In the data rows, the value 128 means zero.
Two rows play each game, the first against the second. How much does the first row win by? 10 is about a draw, 20 a big win and 0 a big loss. Wins can go round in a circle: one row can beat a second, the second a third and the third the first. Each row has two weighted sums of its numbers, A and B, taken from their middle values. A row wins by its A times the other's B, less its B times the other's A.
[169, 115, 149, 176, 172, 139, 139, 92, 101, 151, 101, 97, 70, 102, 94, 140]
[172, 120, 116, 192, 161, 172, 132, 161, 129, 129, 102, 93, 64, 107, 109, 103] ~ 9
[181, 86, 139, 175, 159, 134, 108, 136, 71, 150, 123, 119, 64, 104, 76, 199]
[97, 87, 132, 177, 178, 111, 92, 132, 66, 140, 116, 111, 65, 175, 157, 81] ~ 10
[166, 146, 168, 123, 123, 163, 159, 121, 161, 124, 183, 159, 139, 80, 64, 182]
[103, 98, 131, 92, 152, 88, 133, 117, 154, 142, 98, 81, 97, 144, 128, 91] ~ 11
[142, 170, 152, 83, 61, 135, 149, 176, 136, 118, 179, 185, 191, 189, 133, 144]
[133, 150, 202, 58, 64, 95, 147, 184, 95, 67, 200, 129, 201, 180, 126, 172] ~ 9
[208, 117, 145, 148, 141, 152, 161, 120, 221, 135, 129, 159, 137, 56, 69, 161]
[110, 120, 88, 130, 195, 167, 163, 130, 168, 176, 118, 121, 117, 74, 126, 96] ~ 8
[87, 106, 111, 140, 135, 110, 89, 151, 101, 117, 94, 105, 86, 192, 174, 102]
[104, 137, 106, 172, 161, 170, 140, 147, 193, 148, 96, 134, 89, 103, 113, 97] ~ 12
[78, 82, 113, 106, 117, 112, 73, 149, 100, 83, 98, 121, 109, 185, 200, 91]
[166, 146, 211, 90, 84, 123, 130, 148, 135, 62, 198, 171, 164, 144, 112, 189] ~ 12
[80, 115, 111, 118, 148, 137, 115, 49, 112, 137, 101, 81, 141, 84, 142, 88]
[130, 158, 169, 84, 89, 126, 135, 126, 94, 131, 184, 139, 187, 116, 105, 147] ~ 4
[108, 153, 96, 60, 54, 148, 151, 108, 185, 64, 78, 132, 184, 101, 172, 106]
[140, 132, 83, 171, 165, 166, 184, 107, 166, 112, 124, 161, 143, 119, 110, 110] ~ 6
[117, 186, 138, 97, 103, 60, 150, 73, 137, 127, 155, 148, 165, 93, 116, 153]
[123, 146, 213, 73, 43, 72, 159, 95, 117, 117, 191, 177, 176, 123, 113, 198] ~ 11
[100, 136, 123, 146, 136, 109, 89, 202, 88, 133, 116, 117, 110, 139, 147, 135]
[160, 178, 206, 67, 40, 63, 134, 137, 127, 115, 203, 214, 214, 145, 118, 211] ~ 11
[82, 163, 78, 128, 75, 105, 96, 185, 128, 59, 99, 159, 96, 192, 181, 120]
[120, 77, 166, 159, 156, 113, 70, 135, 80, 148, 119, 82, 68, 144, 153, 131] ~ 14
[152, 155, 177, 86, 105, 129, 144, 76, 125, 136, 169, 178, 171, 106, 108, 169]
[129, 161, 186, 44, 74, 121, 134, 199, 78, 82, 184, 173, 190, 207, 145, 181] ~ 7
[130, 166, 83, 94, 130, 129, 174, 162, 187, 101, 112, 160, 161, 214, 165, 148]
[167, 91, 137, 130, 120, 145, 120, 125, 156, 134, 156, 129, 112, 115, 65, 146] ~ 14
[117, 120, 85, 141, 156, 164, 137, 129, 157, 151, 139, 141, 128, 81, 105, 142]
[136, 153, 193, 63, 40, 75, 127, 183, 122, 130, 183, 188, 197, 146, 118, 183] ~ 9
[65, 106, 119, 188, 182, 157, 151, 148, 147, 156, 95, 71, 65, 87, 117, 123]
[173, 152, 185, 86, 79, 148, 179, 111, 174, 141, 164, 218, 169, 117, 90, 221] ~ 8
[136, 102, 103, 164, 134, 115, 92, 147, 133, 142, 168, 136, 100, 106, 120, 141]
[108, 142, 161, 94, 82, 68, 156, 111, 87, 117, 124, 124, 145, 154, 136, 110] ~ 6
[56, 107, 92, 113, 111, 94, 99, 130, 110, 85, 64, 112, 126, 133, 182, 87]
[161, 152, 154, 139, 149, 146, 157, 69, 141, 170, 158, 126, 144, 79, 80, 115] ~ 4
[120, 162, 167, 104, 51, 134, 120, 191, 131, 110, 220, 137, 173, 188, 139, 165]
[88, 138, 92, 127, 144, 105, 82, 75, 109, 116, 56, 58, 96, 142, 204, 51] ~ 10
[173, 114, 73, 155, 156, 138, 119, 165, 162, 123, 114, 140, 117, 124, 85, 115]
[109, 141, 135, 96, 112, 150, 134, 61, 103, 145, 137, 99, 160, 114, 164, 75] ~ 8
[134, 80, 199, 179, 149, 134, 111, 69, 90, 147, 154, 111, 65, 86, 101, 145]
[140, 133, 104, 144, 169, 147, 156, 145, 155, 150, 137, 140, 93, 119, 102, 104] ~ 9
[119, 121, 147, 143, 155, 149, 126, 98, 78, 132, 101, 58, 102, 173, 124, 109]
[81, 166, 136, 104, 109, 92, 73, 148, 43, 105, 105, 101, 122, 219, 165, 104] ~ 8
[189, 109, 194, 185, 151, 126, 135, 135, 125, 158, 136, 130, 98, 30, 34, 176]
[180, 104, 136, 139, 172, 137, 123, 118, 126, 150, 141, 161, 115, 127, 105, 89] ~ 10
[159, 105, 71, 166, 157, 166, 130, 124, 156, 170, 111, 132, 117, 86, 99, 100]
[143, 97, 86, 142, 183, 169, 158, 106, 240, 126, 106, 113, 87, 72, 102, 61] ~ 9
[164, 146, 130, 130, 134, 115, 175, 81, 151, 176, 106, 126, 156, 65, 83, 142]
[112, 169, 97, 87, 99, 149, 152, 112, 122, 121, 136, 146, 197, 94, 255, 119] ~ 12
[110, 103, 132, 162, 132, 122, 74, 165, 119, 175, 133, 98, 99, 142, 144, 143]
[138, 93, 155, 171, 183, 95, 106, 112, 118, 151, 125, 86, 36, 113, 118, 141] ~ 9
[138, 117, 121, 139, 108, 154, 98, 195, 93, 138, 143, 99, 112, 140, 150, 179]
[115, 187, 107, 89, 95, 98, 112, 207, 169, 93, 90, 215, 122, 157, 167, 122] ~ 14
[129, 166, 110, 63, 91, 136, 161, 110, 166, 105, 151, 175, 188, 101, 143, 186]
[186, 92, 128, 166, 178, 170, 92, 111, 114, 139, 125, 72, 66, 107, 79, 111] ~ 10
[184, 139, 173, 152, 87, 96, 156, 127, 169, 112, 146, 190, 182, 104, 48, 177]
[128, 186, 175, 102, 106, 119, 170, 107, 124, 141, 137, 132, 158, 84, 129, 119] ~ 6
[98, 176, 180, 80, 53, 47, 127, 178, 116, 96, 186, 146, 205, 184, 127, 184]
[84, 112, 124, 155, 135, 79, 92, 150, 119, 141, 92, 103, 114, 185, 180, 115] ~ 11
[46, 98, 104, 134, 156, 152, 98, 62, 84, 127, 68, 39, 87, 123, 208, 48]
[133, 156, 170, 93, 84, 141, 171, 135, 95, 121, 179, 167, 186, 118, 128, 167] ~ 9
[157, 98, 123, 143, 137, 51, 99, 104, 109, 139, 163, 121, 112, 45, 111, 135]
[205, 107, 143, 178, 156, 139, 99, 109, 136, 150, 134, 117, 100, 79, 72, 157] ~ 11
[148, 118, 185, 204, 140, 114, 102, 130, 105, 158, 112, 92, 59, 149, 93, 137]
[122, 169, 101, 97, 84, 147, 185, 167, 192, 167, 146, 174, 170, 157, 147, 158] ~ 7
[109, 120, 137, 153, 115, 114, 127, 144, 90, 111, 138, 155, 140, 132, 114, 173]
[153, 104, 102, 155, 163, 158, 146, 109, 131, 144, 103, 112, 114, 74, 102, 130] ~ 11
[158, 149, 129, 120, 174, 147, 169, 96, 108, 134, 163, 126, 150, 112, 88, 124]
[115, 94, 114, 122, 40, 126, 105, 99, 120, 129, 142, 107, 128, 149, 116, 88] ~ 13
[168, 90, 148, 134, 89, 135, 108, 141, 133, 149, 126, 128, 68, 100, 62, 146]
[102, 149, 174, 69, 67, 100, 129, 213, 78, 112, 183, 170, 169, 203, 134, 176] ~ 15
[144, 119, 52, 163, 134, 141, 96, 171, 69, 164, 118, 122, 116, 127, 154, 132]
[80, 131, 79, 111, 92, 96, 122, 209, 120, 79, 41, 150, 127, 174, 176, 99] ~ 4
[147, 134, 104, 194, 186, 128, 125, 166, 162, 158, 141, 137, 133, 134, 113, 128]
[94, 175, 122, 101, 94, 136, 150, 130, 172, 77, 110, 177, 136, 189, 190, 138] ~ 9
[91, 108, 123, 171, 171, 164, 119, 83, 72, 34, 81, 15, 79, 140, 162, 96]
[148, 114, 135, 118, 160, 145, 162, 141, 150, 141, 115, 100, 96, 101, 99, 129] ~ 11
[160, 112, 255, 170, 157, 146, 99, 179, 69, 147, 154, 108, 83, 116, 120, 165]
[146, 142, 105, 149, 167, 173, 164, 82, 189, 151, 125, 132, 109, 94, 121, 135] ~ 10
[142, 87, 141, 119, 169, 133, 133, 93, 159, 177, 141, 92, 107, 0, 114, 128]
[202, 129, 172, 113, 56, 195, 186, 113, 170, 148, 151, 158, 171, 122, 48, 155] ~ 13
[160, 133, 99, 126, 141, 138, 69, 112, 139, 147, 153, 120, 140, 255, 114, 110]
[105, 185, 117, 68, 96, 151, 188, 132, 161, 137, 129, 179, 176, 136, 158, 103] ~ 12
[153, 110, 91, 145, 137, 151, 121, 148, 162, 116, 236, 123, 129, 165, 134, 69]
[59, 137, 60, 117, 123, 175, 126, 107, 69, 107, 68, 58, 150, 118, 216, 22] ~ 2
[87, 97, 139, 214, 176, 190, 121, 105, 70, 122, 89, 48, 71, 108, 127, 100]
[56, 154, 180, 97, 46, 49, 80, 152, 56, 142, 153, 104, 128, 198, 161, 154] ~ 5
[85, 97, 125, 137, 148, 110, 98, 142, 103, 83, 137, 94, 101, 193, 156, 87]
[137, 117, 143, 148, 110, 110, 152, 105, 110, 166, 148, 146, 146, 66, 79, 150] ~ 9
[151, 119, 167, 76, 87, 91, 121, 118, 93, 112, 169, 147, 181, 158, 99, 161]
[191, 116, 127, 166, 129, 110, 118, 140, 160, 168, 121, 144, 112, 90, 67, 178] ~ 11
[164, 135, 100, 130, 121, 136, 144, 115, 170, 128, 143, 170, 143, 92, 128, 135]
[128, 115, 150, 141, 108, 137, 123, 122, 85, 112, 165, 129, 173, 138, 139, 139] ~ 7
[77, 105, 41, 118, 117, 77, 95, 179, 126, 112, 77, 140, 91, 187, 179, 74]
[160, 116, 154, 155, 107, 112, 143, 68, 181, 150, 166, 177, 171, 84, 62, 147] ~ 3
[210, 120, 186, 154, 156, 118, 133, 123, 134, 130, 166, 122, 80, 88, 66, 154]
[174, 105, 103, 160, 155, 143, 181, 111, 171, 150, 145, 163, 120, 100, 92, 153] ~ 6
[42, 137, 37, 114, 106, 90, 55, 175, 169, 95, 34, 130, 141, 149, 205, 33]
[130, 100, 99, 169, 179, 157, 123, 142, 160, 178, 125, 86, 91, 71, 113, 126] ~ 10
[189, 93, 133, 130, 151, 143, 127, 111, 178, 176, 163, 140, 127, 66, 81, 118]
[110, 116, 153, 149, 167, 175, 114, 36, 82, 114, 120, 54, 100, 124, 119, 128] ~ 10
[157, 55, 119, 193, 196, 122, 119, 123, 120, 134, 97, 118, 76, 86, 111, 95]
[167, 141, 173, 127, 111, 117, 150, 135, 145, 105, 155, 153, 144, 40, 80, 172] ~ 8
[150, 139, 123, 123, 119, 135, 126, 101, 85, 180, 134, 120, 149, 133, 97, 147]
[143, 171, 115, 94, 90, 149, 144, 95, 142, 132, 162, 173, 172, 136, 115, 181] ~ 9
[97, 137, 106, 83, 109, 133, 102, 196, 148, 103, 79, 117, 111, 162, 193, 99]
[124, 130, 140, 130, 102, 139, 121, 152, 109, 132, 157, 149, 151, 127, 114, 143] ~ 11
[65, 129, 127, 144, 130, 88, 94, 133, 89, 119, 123, 101, 119, 168, 187, 88]
[134, 176, 157, 46, 64, 93, 135, 150, 105, 81, 163, 157, 211, 158, 130, 167] ~ 9
[140, 121, 164, 138, 131, 128, 135, 82, 112, 145, 173, 108, 144, 112, 90, 134]
[112, 187, 79, 106, 146, 142, 184, 130, 191, 117, 117, 178, 125, 108, 130, 149] ~ 8
[134, 175, 196, 80, 33, 98, 183, 202, 136, 89, 215, 187, 192, 186, 114, 201]
[120, 181, 139, 45, 118, 175, 194, 130, 169, 108, 182, 173, 146, 141, 174, 157] ~ 13
[160, 122, 149, 143, 131, 128, 126, 88, 96, 190, 152, 106, 120, 92, 135, 136]
[159, 100, 165, 208, 128, 142, 126, 66, 105, 149, 136, 133, 69, 95, 104, 162] ~ 10
[103, 145, 170, 98, 75, 70, 108, 129, 106, 108, 166, 132, 159, 181, 132, 169]
[138, 92, 145, 174, 138, 108, 87, 151, 95, 92, 119, 89, 70, 255, 155, 135] ~ 7
[192, 118, 154, 146, 138, 91, 132, 95, 104, 154, 148, 166, 145, 70, 65, 180]
[184, 99, 119, 242, 123, 83, 68, 207, 129, 154, 161, 138, 102, 74, 52, 156] ~ 11
[126, 87, 109, 174, 174, 145, 95, 111, 103, 173, 68, 42, 74, 104, 118, 80]
[202, 138, 154, 142, 97, 136, 144, 76, 152, 163, 192, 145, 157, 71, 71, 174] ~ 10
[105, 142, 89, 110, 136, 162, 212, 129, 178, 117, 111, 190, 137, 95, 135, 134]
[169, 127, 102, 157, 179, 181, 153, 102, 176, 136, 118, 110, 115, 108, 127, 105] ~ 10
[169, 149, 170, 80, 142, 130, 166, 91, 138, 133, 178, 167, 171, 102, 92, 155]
[99, 100, 125, 169, 162, 90, 107, 86, 65, 166, 60, 40, 94, 116, 141, 86] ~ 16
[111, 159, 134, 96, 60, 121, 151, 117, 126, 118, 148, 158, 178, 71, 119, 156]
[97, 126, 116, 145, 131, 79, 86, 143, 100, 98, 87, 84, 74, 184, 177, 108] ~ 11
[84, 116, 159, 111, 127, 78, 62, 200, 77, 128, 190, 83, 124, 154, 163, 119]
[116, 195, 95, 124, 86, 100, 113, 205, 198, 57, 83, 217, 148, 202, 168, 144] ~ 5
[144, 117, 52, 118, 148, 152, 135, 149, 149, 119, 108, 159, 121, 135, 136, 105]
[225, 122, 111, 181, 136, 147, 147, 123, 153, 200, 156, 155, 130, 54, 71, 195] ~ 11
[104, 110, 114, 162, 167, 158, 116, 93, 88, 149, 89, 50, 78, 117, 121, 78]
[151, 159, 183, 85, 88, 101, 149, 102, 117, 116, 184, 153, 198, 108, 101, 176] ~ 10
[144, 115, 100, 89, 137, 156, 172, 129, 229, 125, 147, 195, 138, 88, 138, 58]
[159, 166, 124, 71, 81, 126, 150, 119, 101, 140, 119, 153, 189, 109, 141, 140] ~ 10
[173, 134, 161, 192, 163, 165, 125, 179, 137, 127, 100, 99, 72, 114, 89, 137]
[113, 158, 153, 43, 69, 107, 123, 153, 66, 138, 179, 139, 200, 213, 122, 131] ~ 12
[185, 104, 132, 175, 152, 124, 98, 100, 126, 149, 120, 136, 103, 74, 94, 138]
[128, 81, 66, 134, 190, 167, 107, 110, 174, 140, 103, 126, 102, 128, 130, 90] ~ 10
[66, 92, 93, 228, 124, 136, 86, 190, 111, 140, 133, 91, 89, 186, 192, 110]
[113, 197, 103, 77, 93, 180, 132, 120, 157, 79, 132, 172, 175, 106, 172, 138] ~ 13
[124, 137, 157, 88, 103, 163, 149, 115, 184, 105, 142, 172, 160, 109, 143, 166]
[146, 120, 109, 138, 166, 143, 105, 122, 131, 155, 103, 173, 138, 65, 97, 137] ~ 10
[134, 56, 128, 152, 159, 157, 136, 110, 90, 138, 103, 52, 103, 133, 100, 124]
[159, 129, 115, 153, 135, 132, 132, 78, 147, 129, 192, 146, 145, 111, 89, 124] ~ 9
[127, 115, 156, 141, 193, 146, 134, 101, 86, 135, 93, 61, 88, 141, 130, 91]
[153, 84, 156, 233, 179, 109, 75, 93, 131, 148, 87, 99, 44, 90, 115, 176] ~ 8
[99, 161, 100, 155, 130, 124, 128, 187, 141, 76, 81, 144, 121, 193, 186, 139]
[123, 94, 130, 176, 173, 142, 101, 159, 124, 156, 122, 73, 75, 144, 127, 119] ~ 11
[147, 108, 170, 191, 173, 141, 94, 14, 144, 149, 134, 92, 43, 107, 102, 156]
[155, 163, 165, 129, 124, 128, 126, 146, 153, 109, 137, 179, 169, 133, 107, 162] ~ 15
[175, 100, 143, 185, 140, 144, 88, 100, 147, 134, 221, 133, 106, 82, 58, 142]
[144, 159, 212, 106, 99, 41, 121, 71, 48, 119, 181, 121, 160, 180, 148, 165] ~ 14
[108, 110, 136, 149, 114, 98, 63, 125, 92, 141, 115, 68, 110, 174, 169, 110]
[133, 98, 135, 203, 171, 136, 107, 107, 130, 167, 110, 101, 64, 117, 64, 129] ~ 11
[110, 94, 201, 120, 144, 111, 134, 138, 162, 132, 102, 103, 111, 110, 113, 109]
[164, 73, 116, 162, 202, 149, 125, 71, 119, 182, 135, 98, 86, 79, 129, 142] ~ 12
[203, 146, 178, 119, 114, 122, 184, 162, 171, 166, 152, 156, 139, 84, 40, 205]
[47, 126, 84, 127, 152, 126, 95, 95, 81, 104, 38, 57, 104, 114, 194, 55] ~ 10
[70, 133, 169, 130, 148, 138, 122, 129, 59, 108, 122, 60, 92, 129, 146, 90]
[98, 104, 141, 148, 131, 93, 101, 117, 69, 134, 158, 89, 96, 146, 155, 115] ~ 11
[163, 129, 136, 136, 165, 170, 149, 107, 164, 159, 136, 131, 132, 68, 92, 127]
[81, 130, 151, 110, 95, 87, 75, 167, 70, 88, 156, 113, 136, 178, 143, 170] ~ 7
[173, 74, 156, 161, 165, 123, 133, 114, 134, 142, 131, 110, 58, 128, 114, 141]
[157, 96, 149, 191, 176, 163, 118, 129, 145, 138, 112, 145, 50, 103, 90, 164] ~ 15
[172, 122, 132, 157, 141, 131, 49, 94, 123, 144, 151, 106, 126, 69, 118, 164]
[87, 130, 123, 96, 136, 82, 110, 86, 97, 64, 77, 87, 131, 114, 189, 93] ~ 17
[70, 140, 138, 128, 106, 99, 102, 200, 104, 118, 64, 116, 102, 158, 191, 104]
[47, 151, 163, 75, 57, 70, 102, 151, 136, 116, 173, 150, 175, 167, 155, 148] ~ 10
[112, 158, 167, 149, 82, 92, 139, 132, 105, 90, 181, 135, 148, 151, 156, 155]
[74, 143, 75, 99, 131, 126, 102, 0, 128, 101, 71, 102, 107, 125, 192, 25] ~ 9
[131, 136, 90, 123, 123, 99, 132, 174, 157, 115, 91, 162, 125, 176, 123, 117]
[75, 118, 62, 95, 118, 129, 109, 141, 82, 120, 84, 101, 129, 173, 195, 84] ~ 8
[163, 113, 102, 134, 166, 148, 139, 168, 167, 157, 127, 131, 117, 115, 161, 108]
[105, 138, 108, 135, 142, 124, 114, 166, 137, 105, 101, 123, 106, 177, 123, 112] ~ 12
[146, 165, 202, 83, 68, 60, 164, 128, 100, 93, 182, 185, 178, 150, 90, 160]
[108, 103, 95, 167, 165, 135, 118, 138, 114, 155, 85, 84, 86, 150, 133, 99] ~ 11
[80, 104, 160, 95, 55, 98, 120, 168, 38, 100, 147, 108, 143, 186, 158, 113]
[102, 179, 118, 76, 107, 169, 174, 126, 181, 118, 93, 179, 156, 126, 141, 144] ~ 11
[155, 158, 77, 161, 160, 140, 137, 131, 144, 165, 127, 139, 119, 116, 130, 114]
[110, 104, 120, 143, 171, 117, 125, 150, 130, 137, 91, 104, 84, 165, 145, 91] ~ 9
[108, 159, 212, 77, 50, 91, 148, 153, 133, 51, 222, 184, 192, 219, 131, 197]
[125, 113, 106, 153, 136, 151, 132, 94, 101, 122, 135, 57, 97, 121, 105, 105] ~ 9
[90, 135, 128, 133, 143, 125, 103, 88, 103, 141, 65, 82, 137, 167, 164, 67]
[168, 101, 139, 185, 181, 136, 135, 87, 130, 163, 133, 100, 64, 91, 98, 167] ~ 9
[121, 47, 145, 168, 167, 106, 100, 101, 91, 140, 119, 104, 92, 161, 138, 127]
[171, 162, 181, 127, 116, 136, 165, 122, 187, 109, 164, 166, 168, 150, 74, 143] ~ 7
[185, 93, 138, 190, 147, 113, 102, 140, 141, 128, 119, 108, 63, 83, 78, 147]
[90, 129, 73, 143, 131, 87, 100, 191, 144, 119, 88, 133, 96, 183, 148, 129] ~ 10
[132, 91, 123, 130, 186, 130, 113, 118, 93, 125, 89, 98, 74, 103, 95, 125]
[159, 143, 227, 115, 144, 156, 150, 169, 178, 171, 153, 156, 139, 15, 111, 113] ~ 13
[130, 93, 56, 112, 206, 185, 122, 204, 166, 155, 100, 116, 113, 134, 126, 102]
[174, 170, 135, 143, 155, 160, 136, 144, 57, 121, 128, 125, 118, 127, 88, 141] ~ 11
[103, 120, 134, 129, 135, 101, 85, 155, 99, 125, 104, 86, 103, 169, 168, 93]
[111, 163, 208, 84, 54, 89, 107, 171, 84, 95, 168, 163, 184, 149, 161, 189] ~ 10
[142, 130, 140, 142, 157, 165, 202, 71, 114, 204, 152, 123, 120, 73, 124, 151]
[69, 143, 7, 66, 95, 83, 109, 144, 158, 84, 59, 154, 165, 145, 184, 58] ~ 16
[45, 143, 68, 136, 155, 133, 75, 93, 100, 120, 39, 50, 107, 150, 195, 23]
[120, 110, 154, 176, 140, 158, 134, 64, 94, 133, 113, 70, 92, 100, 118, 122] ~ 11
[100, 180, 94, 56, 74, 136, 170, 137, 140, 103, 112, 193, 182, 125, 160, 107]
[181, 104, 136, 171, 162, 130, 130, 84, 137, 138, 82, 110, 87, 53, 96, 140] ~ 10
[147, 117, 117, 120, 157, 132, 147, 119, 143, 176, 140, 125, 126, 134, 105, 125]
[143, 98, 99, 138, 165, 173, 136, 103, 167, 181, 98, 111, 94, 86, 110, 123] ~ 10
[146, 121, 170, 107, 88, 130, 122, 111, 130, 140, 147, 128, 183, 108, 96, 140]
[133, 129, 157, 159, 159, 164, 135, 146, 92, 147, 100, 82, 70, 118, 125, 126] ~ 8
[85, 205, 89, 51, 72, 130, 146, 189, 213, 32, 99, 192, 180, 165, 155, 169]
[124, 138, 115, 57, 97, 131, 154, 150, 116, 128, 124, 140, 194, 109, 134, 125] ~ 9
[129, 165, 203, 106, 19, 97, 141, 151, 95, 115, 217, 184, 210, 175, 131, 223]
[95, 143, 136, 131, 111, 65, 99, 157, 79, 72, 157, 117, 156, 171, 162, 114] ~ 10
[23, 140, 140, 95, 107, 143, 98, 130, 109, 94, 106, 100, 145, 141, 175, 103]
[171, 144, 198, 72, 60, 104, 130, 146, 101, 195, 213, 180, 194, 159, 94, 198] ~ 4
[119, 186, 234, 54, 104, 118, 149, 144, 136, 118, 160, 179, 201, 101, 135, 174]
[111, 133, 122, 130, 149, 127, 117, 158, 146, 164, 101, 101, 121, 140, 122, 115] ~ 7
[109, 150, 86, 129, 146, 117, 136, 167, 195, 27, 106, 160, 137, 146, 152, 115]
[162, 157, 176, 100, 99, 109, 171, 13, 172, 127, 182, 176, 173, 109, 99, 168] ~ 8
[173, 94, 118, 150, 160, 162, 150, 76, 180, 122, 108, 129, 138, 91, 89, 105]
[52, 141, 74, 147, 63, 133, 145, 200, 190, 84, 51, 179, 151, 155, 179, 103] ~ 16
[135, 153, 103, 131, 148, 179, 165, 108, 215, 165, 171, 163, 146, 100, 149, 147]
[114, 118, 133, 111, 124, 153, 133, 32, 84, 141, 121, 73, 141, 118, 122, 91] ~ 12
[131, 95, 153, 164, 171, 159, 140, 53, 66, 159, 84, 85, 68, 128, 127, 129]
[135, 183, 211, 63, 21, 108, 137, 188, 87, 91, 191, 159, 196, 185, 130, 217] ~ 9
[150, 97, 108, 186, 186, 167, 158, 125, 174, 167, 108, 97, 86, 172, 102, 83]
[67, 167, 3, 50, 98, 117, 121, 74, 135, 98, 77, 121, 160, 119, 202, 57] ~ 11
[122, 154, 170, 71, 49, 81, 137, 150, 125, 186, 200, 153, 195, 164, 123, 160]
[145, 155, 111, 89, 147, 165, 196, 130, 203, 99, 137, 242, 149, 159, 147, 146] ~ 10
[80, 138, 144, 105, 95, 66, 114, 93, 83, 83, 114, 99, 144, 164, 175, 119]
[100, 161, 163, 107, 83, 79, 105, 167, 80, 85, 167, 141, 157, 159, 146, 193] ~ 8
[136, 76, 100, 131, 196, 163, 147, 125, 122, 178, 83, 96, 110, 103, 106, 117]
[176, 85, 140, 209, 157, 134, 126, 134, 128, 142, 144, 129, 78, 101, 76, 140] ~ 13
[130, 178, 214, 72, 41, 77, 135, 138, 143, 133, 202, 193, 201, 196, 120, 215]
[103, 111, 172, 175, 107, 86, 100, 117, 65, 132, 149, 126, 127, 164, 139, 122] ~ 13
[71, 133, 123, 94, 95, 119, 42, 142, 104, 105, 126, 124, 112, 153, 192, 69]
[132, 161, 109, 102, 121, 193, 194, 122, 173, 174, 97, 163, 150, 98, 146, 168] ~ 10
[127, 144, 69, 130, 109, 150, 142, 212, 169, 96, 116, 156, 129, 172, 181, 107]
[121, 138, 96, 182, 163, 154, 118, 145, 135, 123, 115, 98, 105, 112, 99, 105] ~ 13
[131, 177, 183, 71, 70, 84, 141, 225, 119, 93, 195, 188, 182, 217, 113, 179]
[143, 122, 91, 145, 155, 151, 166, 120, 171, 140, 108, 141, 93, 128, 139, 97] ~ 5
[146, 123, 98, 144, 173, 167, 133, 122, 149, 166, 104, 116, 118, 60, 161, 123]
[104, 121, 150, 133, 137, 140, 140, 88, 69, 187, 86, 73, 132, 129, 139, 139] ~ 10
[107, 162, 216, 58, 42, 87, 138, 162, 58, 119, 208, 135, 176, 184, 160, 162]
[48, 131, 97, 117, 139, 135, 96, 115, 108, 112, 47, 82, 117, 150, 191, 44] ~ 11
[84, 128, 163, 131, 158, 97, 97, 154, 73, 124, 151, 99, 129, 160, 175, 103]
[189, 85, 123, 175, 180, 127, 116, 128, 105, 144, 111, 112, 54, 114, 64, 160] ~ 7
[132, 113, 89, 132, 165, 172, 176, 130, 221, 140, 91, 121, 127, 93, 128, 145]
[148, 100, 96, 158, 156, 160, 101, 160, 188, 175, 108, 125, 90, 104, 122, 99] ~ 13
[151, 52, 79, 143, 173, 124, 139, 118, 205, 160, 70, 107, 90, 96, 106, 113]
[182, 15, 114, 194, 112, 95, 117, 136, 143, 171, 164, 137, 108, 103, 67, 186] ~ 16
[33, 102, 58, 97, 153, 127, 102, 105, 112, 105, 46, 65, 106, 115, 236, 33]
[116, 87, 123, 189, 144, 108, 68, 159, 105, 139, 125, 101, 28, 162, 147, 125] ~ 17
[111, 127, 117, 68, 96, 125, 160, 91, 146, 120, 148, 178, 190, 141, 139, 124]
[113, 123, 125, 160, 161, 147, 72, 123, 75, 119, 109, 52, 97, 146, 145, 87] ~ 7
[116, 129, 157, 159, 142, 123, 122, 84, 110, 120, 121, 55, 97, 83, 119, 96]
[56, 116, 110, 133, 156, 178, 142, 56, 84, 130, 82, 62, 99, 133, 175, 31] ~ 12
[145, 112, 125, 156, 180, 160, 146, 81, 95, 127, 68, 79, 66, 61, 100, 127]
[67, 85, 96, 104, 87, 125, 87, 108, 106, 103, 69, 108, 135, 152, 198, 83] ~ 11
[117, 108, 97, 155, 178, 126, 113, 157, 122, 115, 44, 129, 107, 107, 90, 109]
[84, 141, 129, 103, 73, 106, 95, 132, 71, 112, 159, 109, 138, 195, 159, 112] ~ 9
